In the data rows, 128 means zero.
Each row in the table below has a label, given by one hidden rule.
array([162, 151, 119, 103, 141, 066, 186, 092, 120, 125, 149, 118, 139, 160, 200, 142, 135, 102,
       166, 131, 121, 068, 093, 136, 097, 136, 137, 133, 144, 084, 134, 169]) KH
array([136, 127, 148, 074, 135, 073, 068, 086, 146, 142, 189, 112, 116, 133, 146, 173, 107, 100,
       162, 071, 128, 156, 121, 118, 128, 119, 125, 104, 121, 134, 117, 158]) Pd
array([132, 106, 134, 128, 124, 058, 111, 057, 132, 138, 206, 101, 077, 100, 129, 166, 086, 112,
       124, 104, 112, 150, 083, 194, 155, 098, 164, 128, 133, 115, 127, 199]) KH
array([109, 164, 118, 163, 157, 164, 130, 230, 110, 133, 147, 128, 135, 166, 074, 166, 137, 099,
       116, 026, 146, 118, 246, 089, 103, 168, 162, 208, 147, 108, 106, 143]) Pd
array([101, 197, 036, 200, 201, 187, 068, 225, 069, 157, 203, 177, 102, 172, 084, 126, 188, 086,
       050, 000, 140, 074, 216, 036, 129, 171, 165, 182, 152, 153, 118, 099]) Pd
array([090, 099, 119, 158, 110, 162, 174, 078, 135, 123, 141, 104, 132, 144, 124, 118, 112, 111,
       120, 165, 116, 101, 129, 129, 149, 122, 163, 095, 132, 129, 153, 086]) KH
array([105, 241, 099, 182, 179, 223, 187, 216, 100, 127, 113, 135, 128, 164, 096, 099, 196, 100,
       024, 125, 165, 109, 255, 143, 056, 174, 141, 151, 138, 198, 155, 144]) TS
array([166, 233, 122, 156, 165, 196, 079, 126, 082, 104, 160, 135, 132, 137, 094, 124, 126, 130,
       132, 165, 136, 039, 193, 207, 089, 139, 093, 081, 164, 163, 114, 000]) Pd
array([070, 106, 117, 122, 109, 115, 146, 126, 138, 117, 144, 127, 133, 125, 174, 156, 140, 140,
       143, 173, 108, 176, 095, 069, 132, 106, 153, 144, 116, 082, 138, 132]) Pd
array([166, 220, 079, 149, 158, 124, 030, 150, 100, 157, 236, 140, 101, 151, 052, 148, 147, 099,
       082, 003, 144, 116, 114, 000, 174, 164, 184, 201, 151, 093, 089, 172]) Pd
array([212, 045, 193, 024, 042, 102, 138, 099, 170, 109, 094, 097, 140, 108, 164, 128, 063, 177,
       191, 208, 120, 215, 048, 087, 154, 104, 141, 039, 122, 078, 127, 188]) Pd
array([139, 134, 144, 173, 116, 138, 190, 138, 162, 144, 092, 126, 104, 132, 160, 102, 128, 107,
       120, 133, 130, 127, 000, 125, 128, 109, 112, 121, 113, 109, 126, 097]) KH
array([081, 177, 098, 110, 127, 217, 164, 161, 095, 111, 141, 122, 140, 125, 124, 133, 167, 114,
       109, 101, 146, 003, 132, 138, 135, 124, 141, 116, 125, 140, 144, 102]) KH
array([095, 179, 141, 152, 156, 160, 143, 192, 109, 140, 180, 154, 122, 157, 090, 083, 173, 083,
       087, 170, 132, 137, 127, 119, 097, 144, 146, 113, 124, 157, 124, 145]) TS
array([099, 197, 082, 150, 129, 106, 047, 255, 133, 127, 186, 129, 115, 140, 144, 138, 171, 141,
       079, 085, 144, 111, 188, 131, 097, 147, 145, 188, 171, 157, 207, 156]) TS
array([073, 104, 136, 144, 096, 039, 218, 098, 128, 116, 097, 120, 133, 119, 159, 125, 128, 134,
       078, 210, 129, 143, 102, 135, 104, 114, 100, 115, 133, 133, 136, 125]) KH
array([074, 181, 171, 148, 151, 122, 209, 158, 107, 120, 171, 120, 128, 102, 128, 090, 136, 165,
       087, 255, 118, 000, 110, 198, 122, 152, 146, 167, 163, 164, 141, 000]) TS
array([097, 131, 104, 101, 178, 198, 107, 128, 129, 132, 165, 121, 126, 110, 109, 163, 152, 091,
       113, 104, 136, 205, 148, 126, 122, 138, 108, 150, 115, 101, 117, 175]) Pd
array([152, 030, 139, 101, 119, 117, 189, 161, 148, 122, 146, 091, 115, 118, 160, 161, 141, 152,
       158, 179, 135, 226, 062, 125, 131, 095, 106, 077, 130, 117, 139, 087]) Pd
array([103, 224, 110, 185, 135, 202, 098, 190, 108, 122, 094, 126, 125, 152, 096, 068, 143, 104,
       090, 165, 138, 023, 209, 199, 136, 124, 095, 196, 147, 150, 140, 021]) KH
array([120, 162, 179, 187, 158, 105, 190, 086, 174, 110, 102, 134, 166, 093, 127, 093, 150, 136,
       115, 255, 138, 106, 093, 210, 138, 125, 075, 085, 107, 125, 185, 093]) KH
array([107, 165, 076, 236, 191, 166, 000, 224, 077, 146, 255, 170, 094, 164, 091, 125, 159, 064,
       081, 000, 144, 106, 200, 193, 151, 157, 207, 214, 129, 162, 123, 193]) TS
array([157, 092, 192, 088, 051, 114, 252, 000, 176, 090, 005, 131, 188, 077, 219, 074, 121, 214,
       181, 255, 154, 078, 068, 255, 122, 097, 047, 090, 131, 131, 161, 073]) Pd
array([016, 206, 109, 171, 211, 180, 106, 217, 042, 142, 131, 174, 136, 144, 085, 114, 130, 092,
       103, 158, 155, 143, 227, 146, 109, 154, 128, 188, 120, 152, 127, 165]) TS
array([096, 250, 093, 197, 190, 249, 058, 220, 073, 145, 114, 149, 118, 161, 095, 146, 195, 116,
       042, 000, 170, 074, 254, 124, 132, 148, 151, 141, 136, 138, 107, 176]) Pd
array([180, 026, 199, 020, 082, 033, 189, 000, 161, 124, 087, 094, 135, 089, 177, 147, 120, 190,
       182, 187, 092, 172, 005, 160, 182, 088, 113, 080, 078, 111, 110, 252]) Qf
array([074, 135, 196, 148, 127, 195, 132, 089, 140, 109, 104, 140, 121, 137, 109, 129, 091, 136,
       143, 189, 138, 129, 077, 093, 124, 145, 136, 123, 134, 143, 118, 099]) Pd
array([179, 068, 179, 074, 100, 073, 036, 115, 139, 137, 141, 144, 097, 135, 095, 162, 135, 160,
       141, 113, 105, 239, 083, 000, 145, 125, 157, 047, 101, 108, 100, 227]) Qf
array([174, 076, 159, 104, 134, 140, 093, 050, 125, 126, 082, 122, 114, 119, 118, 153, 104, 140,
       160, 145, 105, 165, 062, 107, 149, 088, 124, 144, 115, 112, 124, 153]) Pd
array([112, 154, 141, 133, 114, 161, 093, 176, 101, 131, 120, 128, 144, 135, 119, 140, 151, 110,
       106, 125, 145, 130, 209, 147, 121, 159, 097, 161, 147, 136, 131, 109]) TS
array([131, 128, 078, 190, 133, 178, 135, 070, 122, 149, 176, 117, 105, 115, 101, 175, 115, 109,
       103, 070, 148, 187, 110, 065, 138, 159, 119, 052, 129, 092, 150, 135]) TS
array([093, 063, 124, 097, 119, 121, 142, 081, 126, 122, 129, 115, 140, 104, 128, 087, 123, 160,
       138, 245, 108, 131, 061, 109, 113, 130, 088, 061, 139, 123, 126, 140]) Pd
array([016, 151, 124, 167, 122, 228, 180, 187, 087, 105, 130, 158, 152, 115, 117, 065, 153, 135,
       101, 155, 149, 000, 240, 146, 069, 133, 099, 199, 156, 136, 162, 000]) KH
array([143, 069, 138, 054, 069, 100, 127, 117, 093, 143, 170, 121, 111, 148, 169, 166, 070, 105,
       175, 063, 123, 180, 054, 121, 200, 093, 147, 114, 116, 104, 065, 132]) Pd
array([039, 197, 035, 159, 137, 168, 080, 190, 099, 096, 150, 149, 145, 136, 126, 027, 205, 066,
       061, 124, 147, 042, 179, 097, 079, 170, 092, 236, 177, 194, 125, 104]) TS
array([167, 107, 138, 123, 107, 069, 104, 068, 153, 146, 164, 101, 125, 114, 123, 151, 080, 181,
       162, 056, 103, 255, 018, 012, 171, 121, 146, 097, 107, 099, 135, 190]) Pd
array([073, 116, 131, 155, 097, 154, 196, 143, 072, 088, 015, 121, 156, 087, 191, 055, 116, 182,
       132, 255, 157, 059, 125, 255, 092, 165, 077, 193, 142, 129, 144, 095]) TS
array([098, 095, 137, 175, 132, 138, 097, 160, 109, 126, 133, 145, 093, 115, 107, 135, 125, 100,
       050, 201, 134, 000, 042, 163, 105, 116, 149, 097, 130, 125, 114, 112]) Pd
array([250, 064, 171, 132, 125, 040, 182, 032, 173, 128, 116, 103, 127, 123, 144, 137, 130, 160,
       136, 076, 112, 107, 061, 066, 127, 113, 093, 094, 107, 095, 110, 175]) Qf
array([124, 114, 115, 116, 130, 169, 110, 180, 095, 128, 181, 141, 130, 150, 160, 159, 140, 120,
       107, 145, 125, 228, 161, 110, 093, 168, 125, 130, 120, 149, 089, 095]) Pd
array([139, 113, 102, 116, 097, 080, 179, 146, 104, 124, 064, 136, 138, 127, 096, 144, 124, 107,
       164, 180, 136, 080, 106, 139, 119, 111, 102, 118, 122, 145, 162, 074]) KH
array([055, 226, 077, 165, 196, 141, 072, 131, 106, 144, 202, 156, 102, 155, 100, 190, 139, 080,
       056, 078, 147, 142, 220, 111, 123, 168, 120, 172, 163, 126, 150, 095]) TS
array([114, 067, 185, 107, 086, 158, 255, 111, 182, 120, 055, 096, 181, 111, 141, 110, 090, 189,
       207, 214, 080, 118, 069, 202, 138, 094, 104, 083, 110, 108, 097, 140]) Qf
array([170, 141, 122, 164, 073, 137, 136, 129, 132, 128, 074, 138, 166, 122, 100, 103, 127, 131,
       064, 132, 108, 006, 129, 236, 131, 145, 135, 234, 132, 164, 167, 128]) TS
array([114, 121, 114, 077, 099, 093, 183, 133, 184, 111, 031, 128, 159, 128, 143, 093, 099, 167,
       161, 255, 135, 071, 128, 245, 149, 117, 105, 176, 122, 120, 167, 066]) Pd
array([170, 076, 184, 047, 080, 043, 229, 031, 219, 119, 045, 090, 153, 074, 159, 142, 065, 193,
       215, 244, 093, 253, 000, 133, 142, 052, 089, 051, 112, 070, 098, 137]) Qf
array([043, 160, 132, 097, 172, 224, 101, 233, 092, 142, 126, 131, 115, 151, 138, 119, 174, 103,
       095, 143, 125, 015, 207, 091, 112, 156, 099, 183, 154, 157, 128, 075]) TS
array([175, 093, 091, 142, 134, 122, 114, 079, 181, 105, 080, 127, 130, 127, 125, 097, 099, 119,
       190, 176, 119, 170, 051, 189, 078, 116, 129, 165, 125, 137, 103, 140]) Pd
array([255, 108, 114, 000, 133, 010, 077, 058, 152, 153, 145, 080, 126, 094, 152, 217, 090, 159,
       176, 166, 088, 199, 030, 042, 182, 080, 164, 000, 082, 065, 059, 255]) Qf
array([153, 175, 101, 062, 121, 066, 167, 095, 075, 108, 088, 133, 154, 137, 142, 104, 104, 097,
       142, 140, 132, 000, 138, 168, 098, 138, 106, 113, 124, 123, 201, 099]) KH
array([118, 166, 086, 234, 174, 188, 157, 204, 087, 126, 222, 156, 125, 139, 108, 149, 168, 106,
       132, 099, 165, 067, 235, 156, 098, 172, 134, 185, 144, 184, 133, 138]) TS
array([098, 112, 186, 121, 109, 067, 107, 061, 143, 168, 151, 119, 101, 130, 076, 181, 111, 116,
       163, 057, 091, 150, 115, 087, 160, 101, 144, 094, 144, 088, 105, 185]) Pd
array([132, 165, 134, 120, 110, 199, 168, 139, 095, 130, 108, 148, 139, 149, 123, 069, 155, 128,
       111, 027, 135, 108, 171, 106, 113, 159, 136, 143, 148, 155, 169, 014]) TS
array([142, 096, 166, 121, 099, 070, 170, 105, 152, 117, 085, 121, 183, 092, 104, 140, 131, 105,
       170, 144, 125, 159, 080, 120, 117, 099, 117, 151, 127, 113, 151, 011]) KH
array([096, 182, 140, 215, 124, 149, 129, 131, 165, 134, 114, 120, 125, 142, 086, 154, 128, 096,
       142, 119, 144, 174, 255, 088, 085, 144, 153, 167, 122, 142, 128, 099]) TS
array([101, 160, 108, 138, 155, 092, 088, 101, 113, 134, 151, 140, 107, 170, 112, 143, 134, 136,
       127, 067, 121, 121, 121, 131, 146, 124, 112, 153, 118, 124, 164, 061]) KH
array([123, 075, 156, 134, 122, 037, 192, 054, 165, 123, 114, 117, 127, 101, 131, 116, 108, 121,
       167, 205, 073, 194, 027, 064, 189, 126, 127, 037, 114, 134, 132, 170]) KH
array([199, 130, 151, 123, 112, 073, 093, 064, 175, 132, 105, 126, 141, 080, 210, 127, 118, 155,
       147, 164, 116, 167, 079, 161, 133, 129, 138, 125, 096, 109, 088, 193]) Qf
array([132, 145, 069, 250, 181, 159, 062, 255, 084, 139, 195, 148, 100, 162, 065, 161, 200, 031,
       079, 044, 127, 136, 255, 031, 111, 161, 168, 235, 133, 156, 109, 061]) Pd
array([086, 167, 074, 213, 105, 129, 067, 199, 051, 133, 129, 127, 122, 173, 089, 148, 149, 130,
       085, 116, 144, 169, 156, 075, 093, 122, 154, 158, 159, 147, 141, 161]) KH
array([150, 133, 079, 211, 187, 100, 087, 139, 055, 129, 146, 166, 088, 170, 097, 128, 205, 090,
       065, 103, 141, 151, 255, 062, 124, 158, 150, 199, 146, 158, 109, 091]) Pd
array([184, 123, 175, 079, 064, 095, 168, 125, 151, 133, 073, 099, 153, 115, 106, 124, 092, 119,
       162, 209, 139, 088, 135, 165, 105, 113, 098, 106, 137, 153, 125, 135]) KH
array([058, 144, 073, 163, 190, 194, 058, 219, 080, 134, 146, 134, 132, 138, 047, 150, 157, 075,
       058, 037, 157, 131, 203, 094, 114, 150, 162, 208, 155, 157, 126, 166]) TS
array([149, 036, 167, 087, 055, 180, 236, 089, 150, 126, 065, 104, 148, 120, 193, 072, 091, 149,
       194, 223, 120, 141, 047, 167, 138, 132, 067, 043, 106, 135, 144, 121]) Pd
array([155, 069, 163, 047, 116, 064, 102, 039, 160, 148, 085, 088, 109, 077, 175, 155, 098, 134,
       195, 121, 085, 207, 042, 000, 151, 061, 097, 065, 090, 080, 091, 255]) Pd
array([165, 101, 097, 062, 127, 094, 175, 104, 153, 132, 106, 132, 154, 124, 098, 179, 115, 124,
       180, 189, 119, 164, 061, 080, 158, 118, 146, 088, 136, 118, 097, 237]) Pd
array([165, 097, 160, 076, 148, 113, 095, 089, 158, 144, 166, 095, 120, 135, 154, 144, 087, 168,
       205, 144, 120, 125, 000, 008, 129, 134, 137, 113, 111, 121, 130, 211]) Pd
array([013, 182, 113, 165, 120, 245, 163, 137, 141, 091, 067, 148, 175, 106, 174, 000, 154, 081,
       119, 249, 178, 034, 253, 203, 098, 142, 086, 168, 151, 159, 228, 030]) TS
array([132, 123, 058, 141, 145, 154, 065, 109, 088, 144, 177, 152, 118, 139, 141, 144, 108, 085,
       075, 024, 105, 199, 085, 100, 108, 158, 167, 130, 135, 104, 082, 063]) Pd
array([195, 054, 143, 122, 172, 067, 057, 194, 140, 165, 192, 115, 119, 132, 130, 158, 108, 120,
       113, 101, 117, 255, 071, 000, 172, 115, 188, 101, 095, 101, 119, 255]) Pd
array([165, 139, 132, 137, 124, 056, 044, 169, 126, 164, 181, 126, 087, 146, 105, 211, 143, 120,
       153, 004, 128, 255, 145, 034, 184, 134, 208, 012, 097, 110, 073, 233]) Pd
array([109, 114, 091, 089, 117, 054, 139, 172, 140, 136, 109, 132, 107, 114, 112, 164, 140, 108,
       175, 135, 132, 111, 063, 098, 145, 134, 137, 155, 139, 124, 147, 080]) KH
array([127, 029, 144, 151, 062, 169, 160, 144, 176, 133, 099, 129, 191, 105, 196, 124, 115, 149,
       164, 255, 136, 037, 141, 202, 123, 111, 054, 103, 140, 149, 186, 060]) Pd
Here are more rows. What is the label of each one?
array([066, 194, 052, 138, 148, 190, 116, 143, 122, 134, 129, 164, 146, 162, 093, 123, 193, 120,
       054, 154, 139, 088, 191, 133, 088, 144, 112, 196, 194, 181, 114, 048]) -> Pd
array([071, 171, 064, 213, 175, 253, 200, 184, 062, 114, 105, 170, 139, 149, 094, 062, 164, 152,
       118, 078, 136, 048, 255, 239, 039, 183, 108, 161, 181, 169, 202, 060]) -> TS
array([049, 193, 105, 137, 094, 255, 184, 140, 086, 111, 151, 148, 118, 154, 053, 064, 133, 083,
       103, 155, 155, 098, 239, 123, 118, 137, 105, 195, 142, 173, 158, 042]) -> KH
array([172, 000, 169, 024, 090, 086, 167, 000, 179, 113, 084, 094, 138, 091, 177, 166, 099, 149,
       140, 174, 111, 162, 033, 174, 156, 085, 106, 081, 111, 116, 126, 187]) -> Pd
array([074, 152, 105, 125, 120, 151, 164, 184, 110, 134, 074, 155, 127, 148, 091, 075, 146, 097,
       118, 067, 140, 083, 122, 255, 092, 109, 094, 157, 149, 171, 181, 093]) -> KH
array([114, 099, 181, 120, 161, 110, 122, 088, 176, 123, 116, 110, 114, 126, 114, 107, 123, 111,
       129, 110, 111, 168, 152, 202, 142, 111, 117, 135, 125, 090, 135, 062]) -> KH
array([145, 064, 120, 021, 094, 079, 092, 079, 215, 132, 062, 101, 144, 079, 150, 122, 069, 176,
       224, 116, 091, 255, 000, 106, 201, 091, 149, 022, 105, 083, 066, 156]) -> Qf
array([149, 094, 096, 186, 152, 104, 024, 083, 155, 151, 147, 101, 112, 134, 125, 172, 094, 163,
       135, 047, 121, 167, 143, 000, 158, 093, 164, 043, 085, 095, 083, 190]) -> Qf
array([163, 169, 137, 176, 175, 060, 000, 228, 107, 150, 137, 147, 086, 160, 062, 114, 190, 089,
       112, 000, 134, 142, 102, 020, 138, 141, 148, 103, 128, 136, 069, 213]) -> Pd
array([111, 150, 097, 145, 183, 149, 090, 120, 084, 140, 136, 170, 100, 157, 076, 169, 155, 107,
       096, 026, 153, 200, 213, 101, 140, 144, 173, 184, 131, 156, 103, 162]) -> Pd
array([138, 113, 110, 167, 199, 190, 060, 154, 099, 135, 172, 164, 157, 148, 121, 134, 162, 114,
       119, 000, 147, 127, 177, 172, 120, 163, 159, 255, 142, 139, 140, 066]) -> TS
array([126, 036, 146, 134, 124, 206, 128, 198, 162, 096, 158, 112, 137, 118, 147, 109, 122, 130,
       120, 176, 157, 081, 185, 134, 137, 132, 134, 130, 145, 129, 144, 101]) -> KH
array([127, 104, 181, 115, 108, 189, 139, 129, 143, 131, 122, 116, 155, 131, 137, 135, 135, 117,
       166, 221, 117, 041, 062, 160, 110, 112, 101, 176, 132, 139, 144, 120]) -> KH
array([114, 229, 147, 203, 137, 214, 211, 187, 122, 109, 122, 165, 148, 152, 111, 111, 152, 092,
       109, 110, 166, 010, 138, 241, 108, 161, 136, 169, 159, 139, 147, 035]) -> TS
array([120, 153, 121, 135, 141, 163, 040, 174, 101, 142, 183, 127, 104, 113, 148, 148, 116, 135,
       106, 141, 107, 107, 189, 138, 148, 106, 126, 123, 117, 130, 100, 141]) -> Pd
array([130, 178, 190, 050, 145, 089, 255, 116, 124, 104, 128, 092, 141, 119, 175, 119, 111, 156,
       235, 152, 094, 065, 094, 187, 135, 094, 133, 096, 115, 117, 164, 123]) -> Pd
array([155, 085, 134, 137, 144, 106, 183, 053, 118, 106, 092, 138, 132, 117, 159, 149, 126, 118,
       120, 189, 112, 144, 141, 210, 125, 116, 097, 135, 148, 118, 160, 118]) -> KH
array([157, 025, 116, 103, 130, 108, 129, 127, 126, 116, 204, 133, 111, 160, 093, 114, 132, 166,
       122, 162, 141, 038, 049, 172, 149, 109, 109, 039, 107, 115, 098, 159]) -> Qf
array([162, 173, 109, 176, 190, 106, 051, 149, 156, 142, 151, 111, 088, 158, 113, 188, 073, 092,
       093, 025, 127, 243, 140, 053, 175, 114, 194, 055, 104, 134, 069, 119]) -> Pd
array([022, 176, 044, 214, 186, 195, 099, 232, 031, 106, 155, 160, 116, 144, 049, 072, 217, 102,
       110, 054, 193, 000, 255, 199, 085, 136, 117, 255, 161, 185, 162, 034]) -> KH
array([083, 204, 014, 156, 181, 144, 066, 151, 114, 146, 185, 146, 087, 164, 077, 104, 136, 092,
       091, 091, 147, 178, 255, 000, 116, 171, 201, 162, 163, 157, 115, 065]) -> Pd
array([183, 142, 147, 099, 080, 083, 163, 143, 138, 144, 129, 121, 123, 112, 145, 154, 107, 119,
       173, 208, 128, 198, 024, 097, 115, 108, 137, 146, 123, 118, 148, 171]) -> KH
array([197, 063, 199, 000, 091, 000, 151, 096, 187, 152, 141, 095, 138, 092, 177, 186, 044, 190,
       243, 154, 079, 239, 034, 087, 195, 091, 110, 066, 074, 063, 062, 255]) -> Qf
array([161, 135, 107, 127, 146, 184, 121, 110, 085, 131, 119, 139, 160, 130, 102, 111, 134, 118,
       131, 140, 150, 081, 089, 108, 092, 116, 126, 148, 141, 132, 181, 027]) -> KH
array([213, 066, 204, 125, 076, 109, 255, 105, 189, 120, 070, 115, 136, 090, 195, 157, 070, 183,
       199, 255, 111, 142, 060, 213, 157, 104, 080, 058, 140, 125, 099, 206]) -> Qf
array([069, 200, 065, 188, 169, 203, 064, 255, 073, 118, 155, 167, 110, 158, 108, 116, 166, 070,
       009, 000, 142, 056, 255, 094, 118, 148, 125, 229, 155, 174, 142, 036]) -> TS
array([160, 082, 223, 115, 121, 056, 106, 034, 223, 132, 109, 092, 149, 114, 208, 191, 078, 183,
       181, 126, 104, 217, 000, 144, 149, 066, 117, 054, 109, 089, 083, 172]) -> Qf
array([223, 015, 245, 021, 023, 045, 252, 037, 241, 113, 072, 067, 137, 065, 245, 145, 018, 237,
       200, 255, 075, 201, 000, 108, 176, 040, 079, 000, 086, 064, 082, 255]) -> Qf
array([186, 147, 144, 064, 102, 069, 132, 042, 172, 150, 134, 124, 115, 110, 155, 188, 152, 163,
       180, 173, 101, 255, 131, 105, 167, 117, 123, 105, 097, 127, 082, 211]) -> Qf
array([040, 138, 139, 150, 145, 194, 172, 149, 100, 125, 064, 126, 105, 108, 120, 063, 173, 087,
       160, 071, 155, 035, 200, 180, 090, 165, 075, 149, 134, 146, 168, 081]) -> TS
array([103, 134, 167, 131, 098, 057, 151, 210, 141, 105, 100, 137, 159, 138, 178, 119, 151, 127,
       115, 249, 130, 075, 200, 212, 116, 127, 096, 038, 143, 123, 142, 027]) -> KH
array([102, 049, 180, 143, 063, 177, 238, 043, 132, 080, 060, 143, 142, 121, 132, 108, 094, 150,
       152, 255, 115, 085, 115, 255, 104, 155, 105, 138, 148, 137, 181, 093]) -> TS
array([019, 255, 041, 238, 175, 191, 198, 255, 019, 105, 169, 185, 122, 131, 025, 045, 167, 104,
       022, 000, 189, 066, 255, 174, 090, 196, 097, 221, 170, 184, 173, 000]) -> TS
array([172, 151, 128, 161, 167, 075, 096, 131, 090, 127, 150, 112, 161, 125, 141, 095, 174, 093,
       130, 210, 127, 129, 187, 114, 120, 162, 126, 142, 150, 127, 151, 120]) -> TS
array([081, 104, 115, 143, 103, 079, 115, 081, 124, 136, 126, 114, 100, 139, 131, 199, 112, 124,
       116, 127, 116, 150, 102, 199, 154, 105, 129, 078, 123, 099, 129, 253]) -> KH
array([135, 068, 187, 064, 027, 178, 255, 093, 159, 068, 048, 117, 185, 077, 200, 059, 117, 172,
       230, 255, 131, 024, 007, 255, 117, 082, 012, 036, 156, 139, 185, 093]) -> Pd
